In the rows, zero is written as 128.
Each named move below is a turn or a mirror, shown by a few rows before and after it. Which moves, in which order, take the first row of each later pair to the second? The first pair is answered.
move E:
[ 93 133 152 138 121 136 190 126 151] |-> [103 168 105  92 132  79 126 138 150]
[140 101 109 113 133 147 165 133 165] |-> [146 116  91  99 138 125 141 135 165]
[156 142 127 121 122 104  66 142 103] |-> [140 108 174 169 114 164 132 132 103]
[121 113 138 155 130  80 115 122  95] |-> [117 105 144 163 126  92 125 117  93]
move A:
[139 139 130 111  95 171  93 135  50] |-> [133 159 106 118 120  86  47 132  99]
[108 131 114 129 140 116 147 127 152] |-> [112 121 120 124 130 147 161 130 131]
[ 99 125 159 154 124 144 173 123 136] |-> [150  99 131 121 118 177 130 144  99]
[111 176 121 136 133  93 119 112 131] |-> [103 167 141 137 117 140 155 110 105]
move S:
[112 159 118 115 142  82 112 123 150] |-> [115 141 137 154 147  86 108 112 158]
[165 128  75  74 120 139 114 136 120] |-> [168  80 126 178 126 149 110 112 137]
[121 112 136 166 134 132 106 137 164] |-> [119 146 102  95 127 126 107 155 154]
[140  85 127 143 131 147 139 151 149] |-> [138 106 109  97 127 146 142 162 141]
move W:
[112 176 137 108 112 113 111 116  89] |-> [112 175 139 110 111 117 111 116  87]
[102 139 116 133 138 104 154 126 144] |-> [126 125 108 103 126 140 161 139 121]
[132 127 120 111 152 124 143 134 142] |-> [139 117 138 125 142 151 144 131 121]
Pairs:
(two moves a pair)
[122 137 109 109 138  95 123 119 158] |-> [145  93 141 135 123 160 132 119 115]	W then S
[128  95 144 175 132 141 128 131 142] |-> [152  94 108 110 135 155 129 152 133]	W then W
[122 123 118  93 107 170 148 140  83] |-> [136 114 137 147 109 151  95 129  70]	A then W
[117 140 146 170 130  76  88 114 135] |-> [103 162 108 101 138  75 137 129 160]	A then W
[101 155 149 192 119 138  81 117  96] |-> [107 181 117 116 107 144  83 138  73]	A then S
[128 132 177 183 143  78  86  94 146] |-> [119 185 142  48 111 125 144 124  90]	A then S
[125 115 115 137 165  98  79 112 184] |-> [ 85 162 123  76 141 134 157 119 163]	A then S
[140 121 109 103 129 129 138 137 139] |-> [127 116 123 120 127 130 158 127 149]	A then E
[143 118 120 123 129 110  83 124 121] |-> [135 131 108  83 130 117 120 133 132]	A then W
[145  69 128 108 131 156 170 134 129] |-> [158  62 131 151 142 118 119 126 145]	E then S
[165 127 107 103 130 148 131 145 125] |-> [167 118 122 121 125 163 133 139 105]	A then W
[145 126  92  98 142 106 116 132 152] |-> [107 133 130 137 143 105 158 113 170]	A then S
[ 97 179 115 122 124  95 133 133 159] |-> [140 147 110  90 105 165 129 154  98]	A then A
[146 158  83  85 144  82 129 150 134] |-> [184  92 105 110 137 162 153 153 106]	E then A
[126 141 118 138 148  97 133 113 158] |-> [117 142 123 120 141 123 172 116 150]	A then W
[182  95  84 112 157 145 146 139 162] |-> [185  79 112 168 154 139 112 125 151]	W then A
[ 92 147 132  84 136 126 198 127 156] |-> [113 129 150  92 115 180 188 132  97]	E then W
[158  94 103 100 129 130 130 162 167] |-> [153 110 115  77 112 156 136 167 120]	W then S
[ 92 171  90  78 123 126 168 130 143] |-> [103 154  99  78 115 164 181 132 124]	A then E
[165  74 146 125 108 222 167 135  89] |-> [185  39 135 162 130 191 134 129 133]	A then E
[145 113 112 127 150 116  98 102 140] |-> [137 125 105  84 140 135 132 113 131]	E then S
[121 136 146 121 125 154 168 141 100] |-> [101 163 140 124 131 112 164 135 128]	W then S
[131 120 107 154 128  91 111 112 168] |-> [107 151 104  95 105 126 171 119 144]	A then S
[132 131 155 130 123 170 111 126  67] |-> [ 99 180 132 114 141  87 103 121 118]	W then S
[113 125 131 156  99 166 153 127 118] |-> [113 126 125 144  99 166 160 132 121]	W then A
[108 162 120 110 115 131 131 136 112] |-> [110 151 110 117 134 103 122 133 150]	S then W
[114 145  84  78 130 126 124 137 118] |-> [ 86 156 106  92 131 133 162 124 125]	A then A
[ 85 132 156 165 123 110 137 101 145] |-> [ 83 141 163 142 109 140 153 104 112]	E then A
[113 137 128 111 131 132 174 135 150] |-> [118 144 120  97 128 134 166 136 139]	E then A
[ 92 171 128  89 132  84 140 112 120] |-> [ 99 148 148 150 142  68 109  97 129]	S then E
[123 134 127 117 123 129 154 133 147] |-> [134 111 133 137 124 146 148 132 138]	A then S
[107 133 121 103 128 135 185 132 145] |-> [144 124  91  83 137 114 131 147 144]	A then A
[124  97 140 183 136 120 127 117 152] |-> [158  83 111 125 127 168 134 138 120]	W then W
[120  97 141 121 123 168 156 141 135] |-> [109 132 119 120 135  91 103 137 163]	W then E
[122 165 127 104 125  85  97 139 151] |-> [155 105 154 119 110 179 129 148 108]	E then A
[ 72 195 137 125  78  81 106 104 102] |-> [ 60 186 157 127  71 120 152 101  96]	E then S
[126  91 123 124 135 158 170 128 171] |-> [102 131 114 109 139 114 163 124 186]	E then A
[133 113  92 109 135 148 141 120 109] |-> [122 103 105 139 142 147 160 110 132]	A then E
[171 122 102  98 120 139  93 144  94] |-> [127 139 121 156 140  76  97 120 155]	A then S
[145 108 124 123 122 131 110 132  94] |-> [120 116 144 157 125 109 122 116 108]	W then A
[109 168 128 125 119 120 121 135 108] |-> [101 168 128 125 126 117 140 134 129]	E then W
[141 120  87 108 143 115 118 141 164] |-> [150 107 109 113 123 177 125 143 112]	W then S
[146 115 129 112 150 117 125 125 125] |-> [127 119 145 121 145 124 150 118 128]	A then A
[113 103 127 134 119 148 150 122 148] |-> [119 124 102  95 122 134 134 129 143]	S then E
[136 155 115 113 118 120 112 129 124] |-> [154 125 123 124 118 149 115 132 119]	E then A
[140 105 166 177 155 113 120 103 152] |-> [147 150 120  96 153  78  87 122 147]	E then S
[116 123 139 148 122 142 172 116 145] |-> [150 127 117 108 113 156 128 129  94]	E then W
[130 135 140 143 134 107 114 123 127] |-> [142 140 133 110 128 126 120 134 107]	S then W
[109 151 132 154 134  75  82 106 129] |-> [ 74 166 160 143 116 115 148 101 116]	S then A
[143 121  97 102 152 109 132 130 135] |-> [134 100 134 154 155 125 152 117 144]	S then A
[115 124 159 160 122 174 159 118 120] |-> [131 138 102  80 134 152 159 143 141]	W then W
[150 106 125 139 114 143 142 151 150] |-> [153 115 109 120 115 128 128 151 155]	A then S
[111 109 168 182 113 133 163 108 149] |-> [163 127 104  80 107 131  95 143  94]	E then W
[137 127 134 160 129 108  92 114 129] |-> [154 111 119 148 140 113  92 124 138]	W then S
[151 117  97  92 134 160 168 137 167] |-> [171  86 104 128 140 163 142 131 168]	S then A
[ 98 119 150 171 144 156 162 117 165] |-> [ 74 166 141 141 137 130 165 119 157]	E then A
[140 132 154 130 108 138 165 102 146] |-> [132 146 155 121 104 137 165 104 140]	S then W
[109 117 158 131 145 144 154 122 140] |-> [114 140 130  86 143 130 139 136 136]	S then E
[140 133 163 180 100 148 135 152 131] |-> [133 161 138 113  91 156 156 170 119]	S then E
